Rows are one point carried round by a steady rotation, each followed by how many steps it has turned.
The counts run from 0 to 181.
[160  98 115 155 118 153 121 135 113 115 140 125 112 145  89 148 143 154
 103 143 129 164 127 142 109 141 116 122 120 181  60 153  85 123 146 161
 142 129 109 134 184 178 118 128 129 172 109 100 114 153 148 101 134 144
 125 103 176 117 138 138 106 107 171 111  83]
91
[176 124 142 136 127 142 107 107  95 145 139 154 126 110 133 150 122 148
 164 131 177 125 160 151 145 117 112  79 121 174  41 155 127 130 151 139
 159 124 111 108  95 135 102  96 136 141 118  92 101 128 173  64 152 103
 112 127 185 139 128 121 119 149 102 107 136]
77
[166 116 133 165 179 150  97 167 162 129 149 127  96 145 139 136 162 139
 123 148 154 131 147 101 163 178 190  98 145 183  87 128  88 154 142 149
 118 132 112 105 149 135 152  99 140 146  76 132 135 138 117 126  87 113
 181 135 172 141 139 160  99 109 137 138 137]
108
[116 140  96 159 148  95 171 160 131 123 110  94 100 136  99 105 137 125
 122 149 111 105 160 151 117 153 134 138  88 193 119 107 125  88 125 146
 130 144 145 128 179 116 162 111  63 102 151 162 125 165 180 112 123 166
  96 141 127 158 186 127 119 166 128 128 111]
41
[141 117 128 169 144 105 138 154 176 157 141 117 115 130 101  94 113 146
 118 127 103 119 199 130  93 172 116 113 146 152 111 117  91 147 131 138
 158 151 188  96 154 121 129 100 128 147 141 145 140 161 207 102 166 121
 161 167 134 134 169 141  96 171 117 145 116]
27
[123 142 120 178 119 123 113  59 116 110 125 156 125 120 142 134 101 164
 118 132 165 119 169 146 108 110  83 119 136 179  61 127 142 127 125 145
 163 117 150 108 124 116  97 131 102 125 128 123  75 140 158  94 171 178
  96 133 163 146 159  81 146 137 106 116 106]
72
[151 137 145 189 142 139 139 121 172 157 140 121 128 134 142  80 167 164
 164 120  98 129 125  89 100 141 120  90 148 177 131 122 104 157 105 196
 140 129 136 124 105 110 129 125  86 120 129 143 113 177 127 138  88 109
 182 115 155  99 192 146 119 137 156 142 146]
140
[158 161 118 166 149 107 165 114 139 127 156 117 115 129 147 121 149 141
 137 112  98 136 192 118 120 117 131  90 112 161  94 112 131 155 107 151
 135 149 144  90  90 116 129 104 135 105 143 130 103 136 188 123 134 134
 123 143 159 145 206 153  88 161  67 148 178]
153
[153 109 148 147 143 113 127 152 151 143  84 120 114  97 147 147 154 155
  92 161 118 127 185 138 126 163 145  75 130 199 103 115 158 115 145 118
 103  98 155 157 122 128 161 106 134 115 122 131 139 164 160 116 104 137
 139 158 129 129 170 126 146 157 204 143  89]
48
[193 128 117 156 122 124 108 124  90 117 123 167 131 117 115 158 122 157
 164 151 148 109 140 148 136 122 126 108  84 159  56 146 113 101 143 133
 175 137 128 111 118 159 127 109 124 165 138 112 120 139 191  75 175 112
  82 120 143 121 128 133 127 159 114 115 138]
78
[139 127 134 182 150 134 102 102 130 136 152 136 121 126 145 120 124 173
 117 133 181 149 162 111  90 125 116  87 122 174  60 131 131 126 134 189
 130 131 134 121 104  95  85 153  98  96 114 113 124 139 125 119 126 161
 168 120 162 145 154  80 131 143 149 118 112]
70
[128 175 154 125 151 123 144 120 153 104 138  98 108 109  82 118 125 121
 147 166  88 109 160 179 120 174 115 135 162 205 106 121 149 142 159 105
 144 102 129 129 178 137 124 119 133 152 158 119 129 111 200  89 129 129
  84 146 140 127 192 137 123 132 142 135 129]
34
[154  96 117 165 133 127  93 117 117 125  72 170 137 106 154 131 160 158
 124 143 141 127 157 127 111 112 115 116 101 170  69 137 144 122 114 175
 175 121  99 158 111 132 132 111  94 119 135 145 104 201 170 115 125 169
 114 100 151 121 139 122 125 144 164 116  92]
74
[109 186 135 140 136 126 140 125 112 116 153 140 123 165 100 164 132 166
 113 121  90  80 106 139 135 135 175 104 141 199 110 158 101  83 133 153
 136 114 149 130 171 124 131 127 111 160  99 120  85 138 121 128  98 130
  63 112 183 148 162 140 130 139 129  95 166]
116
[163 127 113 171 163 122 107 151 124 134 150 168  95 143 118 138 110 134
 154 173 157  81 162 126 149 191 170 124 108 180  87 117 127  82 138 107
 134 129 136 137 159 107 128 117 112 110 144 137 124 144 152 107 145 131
 125 137 105 140 168  87 161 179 169 103  93]
52
[145 163 116 150 117 137  79 120 127 115 100 145 160 107 154 147 141 167
 151 126  90  74 155 127 154 169 154  92 161 191 112 109 130 152 123 127
 156 118 144 151  95 116 126 111 120 148 132 118 121 167 173 109 120 104
  46 133 151  96 178 142 135 124 127 120 171]
132
[112 142 134 128 147  97 189 154 134 109  93 115 101 122  85 143 151 155
  92 138  81 111 150 149 107 101 133 119  96 185 120 142 127 100 126 160
 157 127 141 124 163 118 175 107 106 138 164 158 110 178 194 118 124 153
 122 128 131 149 207 139 133 144 146 123 120]
171
[113 123 129 141 146 120 124 125 149 151  67 133 120  91 127 125 125 163
 113 154 176 135 161 150 106 135  95  96 166 198 122 150 142 131 147 150
 164 100 148 140 126 106 126 113  92 172 142 144 107 138 140  80 127 112
 104 155 194 126 177 130 155 123 140 114 119]
60
[136 130 150 149 152  99 155 141 179 134 127 107 120 100 120  91 124 132
 134 119 102 104 197 137 110 160 111 125 150 156 117 110 121 171 128 133
 167 132 161  82 147 130 157 100 132 132 144 153 128 146 195 111 177 113
 144 179 143 139 190 145  99 136  93 148 152]
28
[152 143 133 143 170 134 108 153 124 141 148 141 143 114 121 126 143 170
 145 102  97 128 161 114  91 131 134  91 151 190 125 167 104 148 139 154
 154 127 138 133  95 117  87 128 140 170 100 108 133 151 143 133  89  62
 144  93 186  81 180 139 123 139 155 122 141]
5
[160 122 114 167 128 143 111 154 136 153 173 128 135 151 138 114 123 150
 165 108 123 110 162 117 147 165 149  61 136 168 119 126  77 133 138 157
 144 155 167 139  86 115  85 111 129 160 119  93 140 167 148  95 105  69
 154 126 163 102 168 167 129 145 144 115 151]
135
[150 106 158 144 148 133 120 155 147 139 144 134 147 118 135 158 147 172
  91 102 101 117 176 113 119 175 193  91 137 142  70 169 110 116 139 161
 121 114 138 124 151 157 158 132 163 149  78 121 109 156 129 136 111 160
 143  96 177 167 127 130  82 140 155 135 129]
102
[144 115 107 180 171 125  98 173 149 148 127 151  97 136 132 120 114 118
 134 189 164 115 175 133 137 208 157 128 112 180 109 102 134  99 144 131
 129 144 145 142 139 101 124 116  98 136 154 131 144 160 148 100 150 132
 138 145 130 126 165 100 156 160 187 106  88]
53
[142 127 131 178 134 122 115 129 154 146 145 109 118 127  99 170 127 176
  66 143 111 149 174 131  92 149 123 110 127 133  65 114 110 149 139 162
 133 132 177  73 167 146 145 128 113 156  93 117 116 131 138  94 165 166
  98 151 174 166 110 127  80 142  95 102 149]
98
[160 147 124 150 152 123 137 136 161 122 174 124 111 143  92 129 132 114
 130 173 125 167 181 159 117 174 135 143 140 185 106 102 124 159 154 116
 152 144 155 102 152 120  98 127 153 166 168 110 158 107 188 103 146  95
 140 155 146 115 207 123 126 124 120 130 101]
163
[168 158  96 190 121 106 149 124 140 109 118 127 142 134 127  97 135 164
 172 133  96  86 108 122 143 169 116 108 147 182 121  94 104 126 115 160
 164 132 173 129 131 115 146 109  77 160 166 160 118 170 155 134 147  90
 112 146 122 100 182 146 160 126 106 119 157]
138
[116 163 143 118 145 104 182 118 134 155 140 126  93 150 120 146 126 159
 110 117 118  78 192 148 135 133 109  87 136 179 101 148 152  98 146 102
 122 103 159 118 155 121 139 106 112 108 102 140  69 113 152  86 132 157
 100 161 136 159 180 130 152 180 132 116 134]
45
[134 140 159 124 161 120 135 115 125 106 177 141  86 135 138 133 125 131
 117 147 160  85 183 133 123 159 175  94 125 184 100 120 155 129 149 131
 125 145 155  86 138  70 130 100 124  85 138 122 136 117 162 115 127 161
 152 143 133 191 166  89 118 165 125 133 134]
180
[139 153 174 123 164  86 170 141 155 115 134 147 130 117  99  98 156 145
 171 126  81  69 160 123 118 150 152 109 134 176 111 157 132 121 106 145
 162  99 105 122 172 130 171 111 135 108 139 150  97 163 192 142 125 126
 156 120 119 150 176 146 109 150 140 163 154]
30
[127 146 125 152 168  98 103 135 160 120 105 127  95  87 161  97 136 128
 141 158 184 127 180 119 121 185 144 112 140 201 116 107 143 128 139 143
 130 122 130 121  93  58 144 109 100 107 148 164 119 108 144  98 136 136
 116 158 193 161 183 117 126 124 112 126 154]
55
[145 122 125 173 147 130 126 151 118 132 153 126  94 157  91 151 160 141
 109 146 105 138 135 130 115 145 160  97  66 138  53 139  89 126 132 177
 117 161 118  96 173 146 142 105  92 116  98 121 119 159 125 109 121 164
 145  96 173 172 113 146  93 165 131 133 145]
96
[112 150 110 135 135 114 167 130 132 131 185  83  79 153 104 117 106 117
 133 148 147 122 170 150 123 156 123 128 103 202 116 114 128 120 143 139
 113 153 175 110 178 100 104 123  92 127 142 105 120 109 180  85 128 126
 104 162 150 163 186 134 124 159 110 118 120]
39
[182 122 113 167 144 134 107 157 126 100 109 154 147 122 129 151 157 131
 120 158 135  99 129 145 162 201 200 122 147 183  78 132 100 123 125 131
 132 114 116 129 183 161 187  97 157 154 125 163 124 174 159 135 138 144
 102 125 138 131 155 142 114 112 129 128 116]
106
[158 143 145 141 129 113 155 127 103 136  99 135 106 102 134 139 142 160
 148 161 150  98 104 128 138 132 130  67 105 210  99 168 136  52 144 153
 149 102 113 145 116 108 143 121  97 137 120 131 109 148 116 102  95 114
 143  84 155 129 148 114 172 151 184 108 120]
63
[177  92 125 173 144 144 112 186 143 108 117 130 129 124 141 131 183 127
 128 150 130 116 133 113 161 206 195 105 148 174  84 140  76 139 131 139
 127 128 111 139 177 129 180 102 133 150  92 149 142 171 136 129 104 127
 149 111 164 140 145 143 111  91 140 136 110]
107
[162 130 126 159 136 146 163 117 134 132 181  88 118 102 146  89 159 159
 146 108 112 152 142 112 101 120 102  79 137 195 107 114  96 150 124 167
 131 159 171  90 129 109  92 123 135 115 126 147 150 152 142 138 100  88
 195 116 157 107 200 152 115 141 115 136 154]
11
[100 180 156 128 143 129 141 128 126 122 136 120 112 131 133 156 144 175
 115 124 113  91 133 130 122 149 156 115 165 192 120 150 112 120 132 160
 133 108 134 117 145 113 121 126 130 144  95 110  88 120 101 110  83 117
  92 125 206 154 160 160 124 117 100 128 188]
115
[118 143 113 145 108 132 135 148 124 122 144 130 133 169 104 189 125 184
 107 130  88  76  97 153 130 150 159 109 151 207 122 153  97  82 132 154
 142 130 152 148 177 133 140 122 102 186 104 116 108 167 112 117  99 127
  72 116 159 130 168 132 147 136 151  95 126]
117
[119 158 173 119 156 136 155 122 176 148 152 112 112 129  90 116 116 136
 128 146 103 118 183 165  98 156 108 134 172 193 113 138 128 141 148 107
 144 100 133 107 180 135 113 138 146 155 119 102 122 119 192  94 129 116
 120 159 149 132 192 129 127 126 159 135  99]
33
[156 118  96 172 144 110 141 130 141 130 141  97 119 111 141 113 160 152
 117 106 104 164 181 113 107 138 116  91 112 167  90  98 121 176 104 151
 118 161 162 110  78 109 111 105 109 113 150 127 133 148 186 112 134 137
 133 156 158 128 184 163  96 142  95 150 153]
152
[120 155 125 123 140 102 159 133 131 147 121 143 105 134 102 160 119 157
 117 129 104  68 177 150 153 149 117 100 124 193  91 148 160  88 145 103
 134 101 163 122 163 140 159 108 102 128 125 136  82 146 158  94 148 163
  95 155 115 161 174 105 147 174 150 114 105]
46
[137 111 103 199 126 167  91 135 132 143 150 101 111 172 134 132 135 154
  99 128 130 105 144 110 141 161 133 112 157 174  84  75 104 157 124 132
 131 148 190 107 166 119 110 108 106 127  93 131 132 179 119 120 114 153
 150 173 132 122 165 125 137 146 158  97 115]
124
[156 106 137 148 140 109 147 161 128 109 118 127 102 120 130 170 137 128
 105 184 107 110 159 143 141 155 153 112  93 201  92  98 145 116 141 129
 119 124 170 120 167 113 156 103 117 126 144 148 167 172 172 115 128 157
 144 136  95 153 161  98 123 151 181 134  87]
177
[154 175 109 151 128 130 147 112 111 117 167 139 149 122 109 147 116 168
 155 124 103 127 138 148 123 128 101 121 168 194 103 147 102 115 140 138
 166 137 177 105 130 132  96 124 130 175 123 106 132 138 151 121 151  62
  78 122 167  95 193 140 145 139  99 102 148]
7
[157 123 158 127 167 126 129 138 151 136 114 121 102  79 150 151 162 137
 114 161 152 121 194 130 134 189 141  69 140 202 106 120 167 145 156 107
 105  99 163 134 113 111 127 116 146 112  95 122 127 112 150  94 109 130
 131 151 153 160 170 128 132 156 168 131 122]
49
